First come named moves, each a turn or a mirror, each shown by rows before and after it. For each pair of rows after them, which moves, in which order, take the first row to the second? The first pair is done for you.
Q_540:
[ 0.33  2.36 -1.38  0.34  0.13  0.08  3.21  1.00  1.24  0.83  0.78  1.70
 -0.41  0.33 -0.39  0.91 -1.31  0.43  0.63 -1.78  0.21 -0.51 -2.29 -1.56
 -2.57  0.18  1.12  3.33  2.64 -1.35] -> [ 0.29  2.49 -1.38  0.56  0.07 -0.22  3.35  1.03  1.47  0.77  0.44  1.73
 -0.37  0.68 -0.17  0.72 -1.24  0.71  0.56 -1.98 -0.22 -0.77 -2.12 -1.87
 -2.04  0.38  0.91  3.61  2.65 -0.87]
[ 1.44 -0.40  0.76  1.93  0.06 -0.52 -0.37  2.07  0.33  2.29 -1.64 -0.04
  1.66 -0.27  0.87  1.53 -1.18  3.58 -1.73 -0.46  1.19  0.15  0.00  2.73
  0.09 -1.17 -1.98  3.08  2.32  1.31] -> [ 1.37 -0.49  1.19  1.68 -0.13  0.43 -0.68  1.87 -0.21  1.98 -0.63 -0.12
  1.55 -1.24  0.44  1.86 -1.68  2.89 -1.47  0.70  1.42  0.64 -0.61  3.21
 -2.00 -2.13 -1.32  2.48  2.66  0.04]
[ 0.94 -1.40  1.98  2.45 -0.32  1.00  0.19  0.58 -0.80  1.24  0.20 -1.64
  0.00  0.08 -1.28  0.23  1.43  0.74 -0.94  1.45 -0.14  0.22 -2.10 -0.57
 -1.01 -1.51  2.67  1.09  2.21  0.53] -> [ 0.60 -1.23  1.22  2.71 -0.04 -0.04  0.33  0.89  0.05  1.35 -0.83 -1.49
  0.20  1.28 -1.10 -0.32  1.78  1.42 -1.35  0.10 -0.56 -0.13 -1.52 -1.20
  1.31 -0.44  1.86  1.98  1.91  1.84]
Q_989:
[-0.37  1.24 -1.36  0.58  1.39 -1.86 -0.61  0.36  2.37 -1.80 -1.19  2.19
 -1.56 -1.02  2.00  0.15 -4.09  3.29  0.68 -1.66 -1.88 -1.70 -1.18  3.28
  2.29  0.78 -0.70  3.11 -0.25  1.40] -> [-0.58  1.31 -1.27  0.29  1.43 -1.90 -0.48  0.17  2.08 -2.09 -1.24  1.84
 -1.49 -0.87  1.83  0.44 -4.27  3.18  0.59 -1.80 -1.82 -1.88 -1.04  3.26
  2.59  1.21 -1.09  2.95 -0.17  1.70]
[-1.15 -2.74  0.19  1.10  2.13 -3.24 -0.10  1.98 -0.33 -0.82 -2.46  0.62
  1.91  2.90 -0.45  0.08  1.45  1.42 -1.79 -0.91  0.55  1.39 -1.57  1.99
  2.57  0.36 -0.37  0.95  3.20  2.58] -> [-1.04 -2.72 -0.14  1.56  1.99 -3.23 -0.38  2.33  0.41 -0.30 -2.07  1.09
  1.55  2.63  0.04 -0.39  1.77  2.00 -1.45 -1.01  0.70  1.98 -1.43  2.16
  1.90 -0.31  0.52  1.04  3.52  2.22]
[ 0.91  0.12  0.52 -1.05  0.13 -0.52 -0.16 -0.99 -1.52  0.37  1.11 -0.66
  0.20 -0.59  0.57  1.49 -1.08  0.17 -0.05 -0.79 -0.21 -2.27 -0.48 -1.21
  1.71 -1.73 -1.27 -0.41 -1.07 -0.50] -> [ 0.98  0.10 -0.13 -0.34 -0.06 -0.52 -0.71 -0.53 -0.43  1.46  1.72  0.45
 -0.46 -1.39  1.47  0.59 -0.53  1.35  0.60 -0.87  0.25 -1.39 -0.16 -0.55
  0.63 -2.85  0.41 -0.18 -0.32 -1.28]
Q_946:
[-0.63 -1.22 -1.01  2.39 -0.64 -0.78 -0.83  1.18  2.61  0.99  1.43  3.34
 -0.19  0.02  1.49 -1.99  2.79  1.54  0.68 -0.17  1.14  2.01  2.11  1.33
  1.20 -1.52  1.17  0.17  0.37 -0.05] -> [ 0.17  0.02  1.76 -1.57  0.62  1.03 -0.36 -0.59 -1.96 -0.13  0.29 -1.46
 -1.08 -1.48 -0.15  3.51 -2.78  1.34 -0.58  2.53  0.42  0.23 -1.18 -0.07
 -1.34 -2.32 -1.69  0.24  2.51  0.06]
[ 0.39 -0.99  0.82 -0.10 -2.16  0.71 -0.37  2.82 -1.33 -0.42 -0.94  1.24
  0.52  1.73 -0.56  0.81  0.86  0.09  2.85 -0.62 -1.28 -0.32 -2.06  0.26
  0.51 -1.15 -2.34  2.89  0.15  2.03] -> [ 0.26 -0.98  0.77 -0.06 -2.32  0.66 -0.31  2.97 -1.12 -0.33 -0.95  1.45
  0.49  1.66 -0.54  0.50  1.13  0.21  2.84 -0.83 -1.23 -0.37 -1.90  0.16
  0.77 -1.22 -2.13  3.06 -0.05  2.06]
[ 0.23 -0.43 -0.30 -0.42  0.20 -0.57 -2.55 -0.65 -1.73 -1.57  0.15  1.41
  0.44 -0.27 -0.46 -1.44 -0.83  0.19  0.14 -0.08 -1.97  1.85 -1.43  1.18
 -1.27 -1.10  0.35 -0.33 -0.07 -0.85] -> [ 0.32 -0.28 -0.33 -0.32  0.06 -0.69 -2.57 -0.46 -1.64 -1.43  0.02  1.38
  0.37 -0.13 -0.23 -1.51 -0.70  0.26  0.02 -0.12 -2.01  1.83 -1.39  1.34
 -1.15 -1.20  0.36 -0.23 -0.02 -0.90]
[-0.78 -0.22  1.44  1.49  0.12 -1.75  0.01 -0.21  0.29 -0.35  0.07 -1.08
 -1.70  1.15  0.30 -0.47  1.57  0.54 -0.95 -1.08  0.47  0.43  2.58 -0.51
  1.85 -0.63 -1.44  0.47  0.70  1.38] -> [-0.59  0.00  2.25  0.67  0.23 -1.30  0.01 -0.53 -0.64 -0.61 -0.17 -2.16
 -2.00  0.93  0.06  0.92  0.20  0.49 -1.11 -0.71  0.51  0.02  1.71 -0.84
  1.27 -0.98 -2.13  0.56  1.00  1.45]
Q_12:
[-3.38 -0.11  0.33  0.08 -1.06  0.35 -0.12  0.53 -0.95 -2.70  1.29  2.51
  1.59 -1.05  0.58  1.09 -0.70  0.57 -1.54  0.46 -0.77 -2.09 -0.67  0.55
 -0.85 -0.31 -1.20 -1.20  1.28 -0.94] -> [-3.18  0.42 -0.22 -0.33 -1.27  0.40 -0.04  0.37 -0.31 -2.48  1.40  2.70
  1.62 -1.58  0.68  1.16 -1.34  0.74 -1.47  0.13 -1.17 -2.21 -0.90  0.47
 -1.03  0.01 -1.08 -0.81  0.84 -0.91]
[-0.37  1.49 -0.65 -0.47  1.09 -1.24 -3.19 -0.64  1.03  0.77  0.12  1.35
 -1.84 -0.39  2.06  0.08 -4.15  4.66  1.72 -1.71  2.29 -1.47  1.03 -1.82
 -0.37 -0.62 -0.10  0.65  0.07  0.18] -> [ 0.23  1.64 -0.30 -0.83 -0.02  0.72 -2.26 -0.38  2.48  2.19 -0.31  0.72
 -1.46 -0.57  1.07 -0.37 -3.63  4.39  2.10 -1.32  1.12 -0.73 -0.34 -1.64
 -2.50 -0.58  1.74  2.18  0.01  0.59]
[-1.39  1.41 -4.20 -1.80 -0.80  1.45  1.94 -1.74  2.43 -1.42 -0.71  0.26
  0.64  1.02  0.49 -3.13 -0.40 -1.15 -0.42 -0.95 -1.39 -2.62 -1.55 -3.02
 -1.13 -0.51  1.01 -0.45 -1.45  1.01] -> [-1.56  0.55 -2.54 -1.08 -0.80  2.60  2.60 -0.93  2.33 -0.81 -1.08 -0.66
  0.49  1.57 -0.32 -3.28  1.69 -2.12 -0.34  0.02 -1.66 -1.67 -2.13 -2.63
 -2.40 -1.17  1.68  0.47 -0.49  1.28]
Q_572:
[-1.17 -0.55  2.71  1.53 -0.49  2.09  2.14 -0.83 -1.41  0.87 -1.53 -2.93
 -0.01 -2.52 -1.67  1.78 -3.27  3.08 -1.37 -2.17  0.43  0.03 -1.14 -0.71
  2.34 -1.25  1.41  1.89  3.15  2.04] -> [-1.69 -0.64  2.18  2.35  0.15  0.39  1.54 -0.76 -1.37  0.24 -1.45 -2.16
 -0.12 -1.84 -0.64  1.41 -2.82  3.67 -1.57 -2.96  1.01 -0.39 -0.12 -0.71
  4.57 -1.07  0.37  1.28  2.77  2.15]
[-0.71 -0.69 -1.32  2.62 -1.15 -0.78 -0.40  0.53  0.49 -0.92  0.05  0.53
 -0.74 -0.60 -0.94  0.35  1.84 -0.30  0.57  1.51  0.53 -0.85  1.03  2.21
 -1.59 -1.12  3.29 -1.72  2.16 -2.09] -> [-0.59 -0.65 -0.20  1.51 -1.75  1.01  0.76  0.29  0.48 -0.55 -1.24 -1.32
  0.04 -0.07 -2.67  1.00  1.75 -1.28  0.56  2.18 -0.90 -1.13 -0.48  1.75
 -2.20 -0.47  3.05 -0.39  2.18 -0.67]
[-1.03 -0.88 -0.69 -0.05 -1.94  0.47  0.75 -0.85 -1.33  0.44 -0.29 -0.78
  1.85  2.22 -0.96 -0.86  3.65 -0.67  0.31  0.87 -0.10 -2.69  0.76 -2.13
  2.50  0.74 -0.80  0.12 -0.91  0.45] -> [-0.95 -0.86 -2.02  0.71 -1.38 -0.88 -0.78 -0.93 -1.21  0.27  1.30  1.35
  0.98  1.03  0.77 -1.49  3.27  0.59  0.70  0.59  1.52 -2.23  1.96 -1.19
  2.51 -0.49  0.20 -1.46 -0.78 -1.50]
Then:
(two moves a pair)
[ 1.54 -0.62  1.43  2.01  1.37  1.71  1.15  1.66  0.03  2.06 -1.22 -0.69
 -2.72  0.87  0.57 -0.30  3.45  2.52  1.15 -0.91 -0.54  1.74 -2.21  1.01
 -2.09 -4.68  2.72  4.25  2.46 -0.29] -> [ 1.49 -0.26  1.38  1.58  1.61  0.84  1.29  1.62  0.04  1.88 -2.43 -1.32
 -2.62  1.74  0.79  0.14  2.77  3.15  0.62 -1.81 -1.22  1.05 -2.08  0.17
 -0.10 -3.84  1.33  4.96  2.50  1.10]  Q_946 then Q_540
[-0.03 -0.04  1.01  0.52  0.52  0.41 -0.35 -0.21 -1.87 -0.44  1.59 -0.57
 -0.07 -1.06 -0.07  1.01 -0.40 -0.10 -0.35  1.24  0.98  0.97 -0.24  0.85
 -2.03 -1.58 -0.06 -1.19  1.23 -1.40] -> [-0.57 -0.55 -0.12  1.99  0.00 -0.46 -0.42  0.21 -0.30 -0.58  1.58  1.14
  0.54  0.01  0.17 -1.42  2.15 -0.66 -0.02  0.04  0.99  1.42  1.31  1.33
 -0.24 -0.81  0.44 -1.25 -0.07 -0.98]  Q_989 then Q_946
[ 0.86 -0.72 -1.59  0.58  1.64 -2.64 -0.46 -0.20  1.07 -1.01 -3.42  0.89
  1.92  0.05  0.31 -1.26  0.03 -2.13  1.20 -0.35 -0.35 -0.26 -0.20  0.52
  0.88  0.81 -1.98 -2.31 -1.31  1.31] -> [ 1.54 -0.02 -1.26 -0.42  1.80 -2.01 -1.36 -0.82 -0.41 -1.09 -2.15  0.54
  0.90 -1.92  0.62  0.56 -2.48 -1.36  1.26  0.99  0.37 -0.43 -1.22  0.58
 -1.81 -0.71 -1.42 -3.15 -0.12 -0.48]  Q_572 then Q_946
[ 0.35 -1.34  1.40  2.43 -0.96  0.18 -0.49  2.60  1.26  1.45 -0.87 -0.03
 -1.18  1.51  0.77  0.41  3.46  1.96  0.01  0.16  0.48  1.38 -0.12  1.02
 -0.61 -2.51  1.33  1.30  1.80  0.07] -> [ 0.09 -1.10  2.57  0.96  0.06 -0.09 -0.11  2.00 -0.73  0.57 -2.16 -2.29
 -1.15  2.11  0.16  2.53  1.76  1.76 -0.90  0.37  0.15  0.04 -1.07  0.07
  0.71 -1.65 -1.32  1.55  2.39  1.25]  Q_946 then Q_572
[ 0.76  1.66 -0.44 -1.57 -1.81  4.56  0.11  0.67  1.62  2.14 -0.50 -1.02
 -0.60 -2.35 -0.81  0.37 -0.97  2.12  0.48 -0.46 -2.49  1.89 -2.49 -0.13
 -2.88  0.87  2.99  3.22 -0.06  1.87] -> [ 0.52  1.81 -0.41 -2.15 -1.49  3.65  0.66  0.26  1.43  1.57 -1.94 -1.91
  0.10 -0.78 -1.37  0.53 -0.99  2.03 -0.05 -1.48 -3.13  0.72 -2.17 -0.93
 -0.10  2.58  1.03  3.86 -0.94  3.79]  Q_540 then Q_989
[ 1.08  0.70 -0.99 -1.28 -0.90  0.64  0.02  0.38 -1.34  0.32  0.66 -0.54
 -0.07 -0.83 -1.52  0.16  0.50  0.21  0.06 -0.70 -0.29 -0.13 -0.80  0.92
 -2.37 -2.02  0.64 -0.30  0.95 -0.32] -> [ 0.45  0.23 -1.13 -0.83 -0.20 -1.09  0.14  0.42 -1.59 -0.65 -0.64 -0.58
  0.49  1.15 -1.11 -0.22  1.71  0.33 -0.44 -1.95 -0.37 -0.98  0.14  0.33
  1.36 -0.70 -1.39 -0.09  0.44  1.40]  Q_572 then Q_572
[ 0.16  0.85 -0.56 -0.29  0.42 -2.15 -1.48  0.76 -0.13  1.68 -0.33  1.10
  0.21 -0.60  1.38  0.20 -1.81  3.61 -0.66 -2.12  0.44 -1.27  1.09  1.54
  2.80 -0.45 -1.13  0.67 -0.16 -0.22] -> [ 1.12  1.53 -0.22 -1.12 -0.68  0.61 -1.22  0.47  0.32  2.53  0.78  1.07
  0.27 -2.85  0.23  0.58 -2.55  2.49  0.17 -0.23  0.11 -0.45 -0.47  2.13
 -1.90 -1.41  1.27  0.52 -0.24 -1.69]  Q_12 then Q_540
[-0.70 -2.60  0.69  1.90 -0.28 -0.83 -2.57  0.15 -1.47 -1.89  1.35  0.75
  1.62  2.11 -0.04 -1.47  3.71 -2.23  0.09  1.91  1.00  0.10  0.18  2.84
  0.94 -1.43 -0.14 -2.15 -0.12 -2.19] -> [-0.50 -2.15  1.84  0.48  0.06 -0.30 -2.01 -0.68 -3.58 -2.82  0.67 -1.37
  1.48  1.69 -0.84  0.84  1.43 -2.67 -0.49  2.70  0.73 -0.92 -1.00  2.09
  0.49 -1.25 -1.79 -2.22  0.41 -1.88]  Q_989 then Q_946
[-0.87  0.96 -2.11 -2.20  0.52 -2.86 -1.15 -0.78 -1.41 -1.22 -2.33  1.38
  0.15  0.26  2.16  1.36 -2.51  1.87 -0.98 -1.60 -0.33 -2.76  0.61 -2.92
  2.98  2.34 -3.15 -0.40 -1.82  2.57] -> [ 0.26  2.01 -1.74 -2.35  0.96 -1.64 -1.93 -0.21 -1.32  0.86 -1.03  1.13
 -1.90 -2.43  3.34  2.49 -4.19  4.56 -0.36 -0.36  0.41 -1.33 -0.66 -2.41
 -1.03 -0.90 -0.59  0.23  0.90  0.31]  Q_989 then Q_946
[-1.51  1.19 -0.77 -0.14 -1.31  1.18 -2.16 -0.51  0.17 -0.47 -0.88  0.21
 -0.47 -0.27 -0.85  0.50 -0.48 -1.10 -2.15 -0.07 -0.26  0.73 -0.63  0.99
 -1.15  1.02  0.85 -0.50 -0.94 -0.89] -> [-2.02  0.82 -0.74  0.16 -1.14  0.48 -1.86 -0.21  0.58 -0.43 -1.72  0.11
 -0.34  0.74 -0.72  0.14  0.25 -0.72 -2.32 -0.99 -0.79  0.64 -0.36  0.72
  0.52  1.57  0.27  0.48 -0.95  0.21]  Q_12 then Q_540
[-0.12 -0.43 -1.31 -0.25 -0.87  2.04 -0.09 -0.02  1.15  0.39  0.83  2.52
  0.85 -0.19 -1.29 -1.34  1.12 -1.51  0.25  0.77 -0.96 -0.01  1.47  1.40
 -0.42 -0.24  1.12 -1.67 -1.92 -0.51] -> [-0.53 -0.61 -1.19 -0.52 -0.63  1.35  0.16 -0.48  0.26 -0.57  0.43  2.05
  1.11  0.59 -1.37 -1.00  0.75 -2.12 -0.10  0.53 -0.84 -0.70  1.58  0.98
  0.85  0.58 -0.15 -2.18 -2.46  0.05]  Q_989 then Q_572
